One turn sends every row of this set to another row. A few are shown first. Where does it send the rows asked after them?
Nute: [ -5   6  10 -22  -9   0   1  -9 -11 -11 -11 -28]
lurun: [  3  31  15 -25 -31   8  -5 -19 -13  -1  -1 -18]
gigun: [ -5  43   1   7 -17  -5   1 -15 -18  -6 -11  -6]
gif: [  2  28  21 -20 -31   9  -6 -10  -3  -7   2 -14]
das: [  6  24  17 -16 -35  12  -9 -17  -7  -2  -2 -12]
laz: [  1 -11   6  -7 -10  -8 -14   0 -18  -5   9   0]
naf: [ -3  43   1   8 -17 -12  -3 -17 -13  -5  -7 -11]
vib: [ -7  14 -24   2 -18  -6   5  12 -12   7   3  -1]
vika: [  0  42   3   2 -17  -7   5 -15 -20  -4  -7 -16]
nurab: [ -9  20 -22   2 -19  -2  11  10 -12   4   5   2]
tipav: [-11   5  12 -17  -4   3  -5   0  -3 -13  -9 -22]
fugam: [ 19  22  -7   7 -23 -17  -6  -3  -9  -9  11   6]
zof: [-12  20   6 -12 -17  -8  24   0 -19   4  -1 -18]
Goti: [  5 -13   6  -7 -18  -9  -6  -1 -17  -5   3  -1]
zovip: [  2  16 -12 -19 -27   2 -22  -2  -8  -9   7  10]
pelur: [ 20  28  -5   6 -27 -17  -5  -5  -9  -7   8   0]
nadi: [  1  24  16 -21 -35  12 -14 -15  -7   0  -1 -13]
Dube: [-15  16  10  -7 -19 -17  27   4 -12   0   1  -9]
muna: [  4  23  18 -24 -34   8  -4 -15  -4  -3  -3  -7]
tuvob: [ -6  -1   7 -14  -7  -7  -3  -3   0  -9 -13 -27]
nolez: [  1  20  -9 -23 -23  -3 -22  -4 -11 -15  13   5]
loz: [  9  -9   2  -3 -14 -10 -11   2 -12  -5   5   2]
Nonos: [-16  20  13  -4 -16 -10  22   8 -11   3   4 -11]
meku: [  2  15 -12 -23 -30   3 -19  -6  -9 -14   7   2]
pobes: [ -5   1   7 -18  -4  -4   0  -5  -4 -11 -18 -20]
turi: [ -4  16 -23  -3 -19  -7   1  16  -9   4   4   3]
soz: [ -2  13  -9 -24 -26  13 -17  -3  -6 -13   4   4]
zivi: [ 21  27   1   7 -23 -11  -6 -14  -8 -13   9   2]
vira: [ 20  29  -8   3 -24 -18  -7  -2  -6  -7  16  -4]
val: [ -3  14 -17   3 -16  -5  -1  15 -12  15   9  -4]
Nemef: [  7 -14   6  -2  -9  -9  -1   1 -15  -8   4  -3]
figo: [-20  20   2  -6 -19 -16  24   6 -13   5   1 -12]
Gosa: [ -7  47   5  10 -13  -3  -2 -10  -8  -5  -5 -12]
Vabit: [-14  19   8  -7 -20 -13  26   5 -12   7  -3  -5]
naza: [ -5   0   4 -18  -7  -1  -1  -3  -2 -13 -15 -26]
kifim: [  0  43  -1   4 -15  -6  -3 -16 -11  -7 -16  -9]

figo turns into naf
zof turns into vika
Now these:
zovip turns into loz
gif turns into tipav
Nemef turns into nurab
vib turns into pelur
Vabit turns into kifim
val turns into vira

